In the data rows, the value 500 means zero.
Some points, each followed by its number:
[618. 653. 548. 387. 518. 422. 502. 635. 435. 511. 522. 710. 536. 458. 378.
 356. 469. 323. 515. 632. 429. 506. 364. 622. 497. 496. 503. 574. 394. 618.
 454. 398.] 0
[227. 526. 261. 425. 664. 566. 396. 427. 706. 539. 512. 475. 588. 524. 444.
 663. 462. 572. 349. 483. 535. 609. 491. 445. 383. 572. 482. 539. 634. 372.
 588. 552.] 1
[679. 407. 478. 446. 541. 379. 423. 359. 445. 399. 566. 268. 667. 553. 376.
 516. 522. 570. 474. 501. 546. 520. 408. 291. 557. 647. 655. 569. 634. 414.
 422. 649.] 2
[540. 410. 505. 462. 564. 481. 490. 415. 505. 469. 521. 504. 462. 449. 469.
 306. 503. 539. 549. 404. 540. 451. 479. 601. 662. 552. 513. 557. 510. 576.
 402. 659.] 3
[535. 573. 525. 560. 443. 512. 515. 580. 475. 446. 489. 591. 617. 534. 505.
 558. 494. 295. 404. 615. 308. 445. 363. 502. 497. 532. 480. 541. 377. 625.
 512. 548.] 4
[441. 633. 490. 565. 417. 453. 538. 548. 485. 669. 486. 525. 474. 418. 571.
 563. 522. 406. 496. 566. 465. 582. 495. 535. 448. 434. 512. 420. 427. 383.
 651. 409.] 5
[773. 367. 642. 461. 561. 416. 558. 435. 479. 460. 535. 418. 519. 475. 521.
 552. 503. 465. 579. 516. 453. 355. 446. 409. 442. 533. 604. 580. 527. 441.
 405. 589.] 6
[909. 362. 541. 285. 442. 392. 495. 324. 483. 576. 473. 432. 607. 440. 412.
 471. 536. 562. 526. 364. 538. 539. 437. 504. 553. 549. 556. 508. 604. 505.
 498. 680.] 7
[396. 600. 474. 615. 404. 436. 407. 658. 401. 627. 426. 501. 539. 374. 549.
 564. 650. 441. 507. 754. 496. 449. 438. 412. 349. 477. 480. 445. 602. 539.
 481. 389.] 8
[402. 605. 456. 640. 442. 480. 475. 483. 497. 638. 513. 367. 428. 608. 461.
 688. 488. 615. 620. 634. 471. 390. 606. 384. 240. 462. 546. 420. 588. 387.
 586. 373.] 9
[442. 586. 470. 577. 505. 453. 498. 480. 490. 641. 521. 399. 463. 530. 508.
 652. 563. 531. 629. 634. 502. 407. 554. 392. 267. 422. 589. 405. 662. 320.
 580. 371.] 10
[737. 481. 541. 410. 546. 551. 515. 536. 476. 503. 508. 523. 533. 475. 582.
 337. 408. 552. 554. 281. 528. 562. 525. 663. 512. 482. 418. 486. 437. 542.
 496. 563.] 11
[786. 365. 477. 351. 518. 374. 341. 424. 510. 644. 443. 431. 421. 422. 366.
 455. 695. 578. 553. 307. 628. 536. 583. 446. 443. 382. 563. 386. 709. 552.
 456. 720.] 12
[598. 415. 472. 332. 726. 593. 521. 469. 457. 382. 404. 408. 697. 585. 535.
 390. 505. 541. 454. 380. 670. 449. 450. 487. 603. 628. 643. 630. 506. 568.
 463. 600.] 13
[628. 351. 665. 507. 638. 474. 577. 465. 598. 468. 578. 579. 442. 438. 521.
 326. 436. 491. 492. 427. 398. 458. 594. 621. 645. 479. 474. 549. 445. 477.
 462. 552.] 14
[502. 360. 603. 549. 389. 627. 526. 410. 565. 575. 616. 648. 369. 415. 653.
 351. 606. 584. 731. 390. 459. 520. 569. 564. 608. 355. 375. 382. 344. 508.
 521. 525.] 15
[557. 481. 524. 437. 570. 512. 504. 447. 419. 416. 519. 473. 565. 498. 539.
 439. 499. 465. 490. 469. 518. 425. 486. 633. 462. 566. 524. 570. 586. 444.
 426. 505.] 16
[512. 632. 579. 627. 506. 466. 556. 489. 441. 334. 474. 467. 638. 602. 457.
 640. 445. 362. 377. 728. 355. 452. 412. 456. 533. 480. 608. 426. 433. 582.
 462. 540.] 17
[342. 551. 283. 484. 622. 484. 365. 327. 450. 566. 635. 251. 543. 642. 522.
 509. 497. 652. 474. 398. 660. 525. 569. 287. 513. 565. 474. 405. 578. 383.
 613. 425.] 18
[326. 470. 398. 361. 604. 482. 544. 621. 594. 600. 514. 506. 598. 423. 758.
 455. 359. 549. 542. 431. 636. 437. 533. 454. 413. 627. 377. 609. 621. 499.
 360. 679.] 19
[259. 424. 386. 387. 577. 447. 586. 525. 631. 501. 358. 667. 536. 574. 566.
 511. 399. 641. 347. 530. 616. 542. 408. 344. 568. 648. 417. 466. 539. 635.
 396. 637.] 20
[257. 637. 409. 642. 358. 428. 517. 573. 458. 616. 458. 493. 436. 457. 492.
 603. 600. 484. 563. 719. 466. 536. 494. 459. 384. 538. 528. 492. 538. 574.
 546. 364.] 21
[383. 449. 513. 545. 512. 560. 510. 450. 462. 476. 500. 598. 453. 470. 509.
 327. 535. 524. 570. 466. 441. 433. 526. 597. 691. 536. 484. 520. 426. 518.
 453. 518.] 22
[362. 690. 438. 730. 415. 392. 495. 451. 459. 447. 457. 538. 591. 579. 578.
 683. 592. 354. 436. 664. 444. 466. 451. 526. 371. 550. 416. 510. 492. 509.
 472. 362.] 23
[739. 473. 482. 590. 587. 481. 574. 439. 372. 329. 456. 675. 507. 534. 397.
 583. 502. 516. 317. 490. 458. 526. 417. 386. 461. 576. 558. 397. 469. 693.
 316. 567.] 24
[464. 495. 429. 522. 439. 604. 691. 562. 540. 431. 396. 616. 495. 427. 504.
 582. 524. 521. 482. 611. 345. 419. 515. 500. 623. 510. 252. 636. 212. 470.
 611. 371.] 25
[262. 657. 548. 588. 520. 486. 523. 598. 531. 489. 414. 645. 408. 464. 526.
 541. 491. 504. 495. 466. 342. 552. 533. 607. 503. 550. 494. 359. 402. 403.
 504. 486.] 26
[296. 525. 246. 551. 618. 575. 369. 464. 534. 589. 464. 419. 479. 585. 384.
 637. 499. 601. 365. 515. 673. 557. 573. 489. 464. 508. 564. 529. 589. 331.
 619. 468.] 27
[563. 558. 566. 567. 418. 549. 549. 558. 543. 475. 467. 616. 476. 444. 476.
 473. 470. 318. 521. 447. 403. 477. 563. 586. 671. 482. 356. 449. 190. 438.
 558. 516.] 28
[420. 531. 431. 497. 552. 513. 462. 339. 494. 690. 485. 325. 488. 539. 453.
 559. 682. 582. 555. 513. 609. 532. 551. 314. 334. 508. 618. 402. 693. 352.
 660. 477.] 29
[389. 627. 505. 690. 446. 384. 500. 579. 501. 575. 543. 449. 488. 377. 506.
 610. 623. 518. 479. 793. 442. 453. 481. 411. 350. 443. 417. 531. 474. 609.
 426. 402.] 30
[519. 438. 526. 438. 573. 564. 506. 404. 368. 426. 502. 488. 489. 609. 459.
 556. 543. 666. 513. 405. 579. 479. 573. 424. 493. 447. 526. 458. 522. 621.
 418. 529.] 31
[423. 441. 397. 378. 583. 491. 477. 557. 583. 503. 482. 479. 617. 447. 700.
 393. 365. 518. 533. 430. 676. 420. 523. 498. 451. 627. 432. 597. 614. 547.
 389. 630.] 32
[178. 668. 427. 522. 366. 409. 408. 503. 600. 601. 430. 568. 530. 334. 598.
 454. 558. 474. 743. 412. 356. 688. 702. 596. 522. 487. 524. 360. 449. 276.
 734. 615.] 33
[343. 493. 485. 510. 570. 460. 541. 423. 542. 394. 432. 496. 445. 579. 400.
 529. 435. 577. 264. 518. 627. 629. 404. 487. 584. 571. 562. 475. 499. 635.
 440. 518.] 34
[862. 319. 642. 402. 448. 460. 526. 555. 566. 447. 502. 638. 514. 467. 543.
 345. 350. 435. 531. 503. 454. 495. 488. 677. 635. 471. 424. 424. 400. 389.
 647. 476.] 35
[575. 585. 511. 575. 503. 508. 551. 579. 431. 344. 499. 689. 498. 521. 526.
 435. 351. 454. 451. 485. 465. 476. 433. 589. 552. 586. 435. 524. 393. 711.
 282. 473.] 36
[726. 454. 644. 456. 440. 468. 547. 511. 533. 412. 476. 552. 531. 489. 580.
 458. 407. 338. 508. 452. 448. 399. 486. 593. 561. 519. 454. 547. 381. 506.
 486. 497.] 37
Which point above is nearest to each new point? Its number follows each.
[587. 486. 485. 524. 519. 363. 473. 361. 465. 423. 550. 353. 634. 570. 431.
 599. 528. 533. 445. 562. 507. 499. 426. 363. 510. 605. 598. 521. 605. 426.
 436. 559.] 2
[427. 512. 503. 489. 412. 536. 538. 461. 378. 335. 473. 611. 520. 520. 510.
 389. 442. 491. 399. 530. 568. 447. 373. 648. 609. 607. 452. 663. 500. 687.
 311. 558.] 36
[528. 671. 561. 631. 422. 450. 491. 453. 404. 458. 488. 431. 567. 561. 505.
 628. 472. 409. 391. 714. 402. 459. 398. 439. 412. 494. 606. 478. 430. 616.
 431. 507.] 17
[372. 624. 486. 578. 319. 538. 501. 617. 531. 693. 507. 548. 399. 509. 527.
 576. 523. 343. 603. 490. 474. 702. 459. 622. 503. 398. 494. 337. 344. 454.
 670. 388.] 5
[216. 618. 386. 523. 438. 453. 425. 472. 572. 579. 483. 493. 501. 418. 571.
 470. 544. 527. 650. 394. 475. 667. 676. 526. 524. 497. 540. 386. 507. 294.
 690. 562.] 33
[572. 439. 790. 491. 675. 357. 492. 546. 491. 570. 516. 308. 476. 448. 398.
 510. 533. 393. 578. 627. 455. 371. 460. 414. 342. 374. 523. 535. 592. 557.
 485. 496.] 6
[441. 640. 447. 597. 567. 366. 465. 336. 403. 456. 425. 448. 527. 486. 478.
 545. 499. 657. 173. 496. 515. 639. 429. 420. 551. 593. 515. 626. 559. 579.
 524. 544.] 34
[549. 480. 314. 443. 392. 410. 482. 614. 515. 692. 634. 490. 303. 400. 589.
 499. 495. 437. 734. 410. 458. 708. 514. 524. 433. 301. 660. 478. 423. 271.
 556. 401.] 5
[683. 405. 523. 476. 467. 423. 555. 436. 601. 612. 609. 527. 497. 389. 438.
 567. 508. 581. 495. 515. 625. 435. 491. 395. 488. 426. 495. 520. 570. 357.
 553. 593.] 6
[113. 734. 539. 617. 501. 489. 463. 617. 558. 575. 365. 619. 384. 414. 540.
 572. 570. 496. 548. 457. 281. 611. 581. 624. 460. 563. 481. 286. 386. 289.
 599. 497.] 26
[610. 459. 379. 475. 549. 364. 387. 384. 494. 530. 546. 415. 541. 518. 515.
 557. 602. 531. 441. 497. 440. 449. 522. 460. 601. 543. 504. 603. 513. 410.
 559. 461.] 16
[402. 467. 452. 461. 404. 578. 558. 550. 440. 430. 535. 646. 555. 582. 494.
 351. 409. 455. 349. 454. 497. 409. 315. 580. 626. 601. 436. 625. 524. 752.
 369. 601.] 36
[587. 316. 620. 442. 388. 570. 558. 497. 618. 556. 541. 621. 329. 547. 586.
 438. 443. 521. 674. 326. 535. 551. 667. 621. 505. 337. 390. 321. 495. 350.
 639. 417.] 15
[247. 529. 525. 612. 517. 397. 500. 413. 519. 571. 556. 336. 624. 574. 495.
 513. 360. 486. 198. 548. 452. 455. 524. 385. 594. 540. 502. 604. 675. 456.
 515. 598.] 34
[669. 410. 504. 516. 563. 493. 572. 494. 444. 377. 467. 594. 510. 464. 460.
 535. 500. 475. 438. 422. 474. 500. 460. 475. 447. 554. 502. 393. 444. 677.
 354. 546.] 24
[488. 522. 530. 442. 526. 469. 288. 644. 603. 709. 575. 311. 613. 535. 518.
 342. 432. 423. 680. 406. 583. 614. 489. 577. 486. 301. 426. 310. 314. 412.
 646. 344.] 5
[650. 285. 479. 505. 486. 478. 388. 634. 528. 543. 355. 524. 496. 374. 524.
 369. 479. 461. 616. 274. 595. 561. 644. 654. 582. 385. 420. 433. 522. 604.
 624. 587.] 11
[364. 427. 566. 496. 577. 480. 568. 477. 541. 364. 393. 481. 403. 587. 396.
 472. 364. 600. 281. 509. 648. 606. 386. 456. 601. 560. 550. 449. 495. 732.
 404. 579.] 34
[442. 412. 483. 469. 587. 597. 502. 458. 445. 483. 511. 458. 450. 571. 461.
 499. 505. 594. 516. 418. 624. 520. 588. 425. 499. 470. 550. 476. 479. 622.
 415. 524.] 31
[383. 377. 535. 474. 605. 489. 526. 457. 562. 394. 443. 457. 421. 561. 435.
 488. 410. 612. 326. 475. 689. 597. 436. 465. 564. 536. 550. 478. 502. 662.
 394. 576.] 34
[595. 549. 462. 644. 523. 488. 571. 458. 377. 381. 453. 608. 484. 547. 445.
 605. 532. 500. 390. 539. 463. 501. 464. 396. 414. 547. 519. 388. 480. 643.
 395. 518.] 24
[474. 434. 498. 483. 562. 535. 448. 401. 395. 509. 551. 468. 460. 596. 528.
 587. 571. 722. 511. 462. 553. 508. 645. 397. 463. 425. 540. 469. 539. 559.
 427. 493.] 31
[528. 549. 480. 407. 432. 498. 491. 524. 572. 688. 641. 424. 399. 393. 492.
 632. 517. 423. 652. 419. 537. 632. 538. 521. 456. 314. 648. 387. 441. 235.
 694. 424.] 5
[464. 534. 589. 538. 458. 624. 706. 545. 472. 291. 452. 734. 392. 605. 476.
 374. 507. 343. 367. 595. 391. 422. 487. 571. 543. 564. 429. 549. 405. 637.
 395. 390.] 36
[690. 436. 594. 484. 433. 529. 505. 564. 532. 424. 533. 570. 572. 473. 592.
 416. 439. 347. 500. 469. 403. 445. 468. 598. 521. 528. 435. 549. 418. 505.
 517. 542.] 37
[167. 656. 484. 575. 520. 543. 439. 552. 555. 559. 438. 513. 416. 482. 500.
 569. 565. 505. 534. 437. 416. 611. 580. 553. 473. 529. 552. 335. 426. 327.
 599. 481.] 26
[705. 389. 538. 454. 567. 381. 466. 388. 440. 423. 561. 327. 615. 523. 442.
 523. 514. 528. 500. 509. 547. 473. 414. 330. 498. 619. 657. 557. 615. 420.
 395. 650.] 2
[397. 549. 396. 548. 506. 597. 608. 577. 501. 333. 500. 618. 532. 455. 530.
 437. 523. 505. 445. 722. 421. 492. 497. 527. 527. 526. 334. 529. 333. 503.
 573. 321.] 25
[557. 618. 634. 597. 507. 433. 498. 462. 406. 379. 463. 422. 607. 588. 496.
 651. 405. 331. 328. 734. 373. 499. 385. 453. 480. 495. 659. 495. 402. 620.
 421. 564.] 17
[671. 430. 565. 526. 582. 426. 524. 456. 445. 516. 551. 450. 489. 480. 522.
 616. 509. 476. 541. 571. 547. 385. 466. 401. 332. 519. 628. 520. 584. 388.
 404. 585.] 6
[560. 531. 443. 609. 490. 471. 561. 476. 401. 421. 462. 616. 466. 522. 414.
 588. 520. 508. 406. 550. 470. 534. 459. 412. 446. 571. 561. 428. 497. 662.
 400. 496.] 24
[687. 575. 541. 396. 530. 511. 502. 567. 522. 528. 474. 519. 563. 434. 570.
 338. 434. 516. 571. 315. 493. 596. 506. 646. 451. 519. 460. 498. 485. 431.
 551. 555.] 11
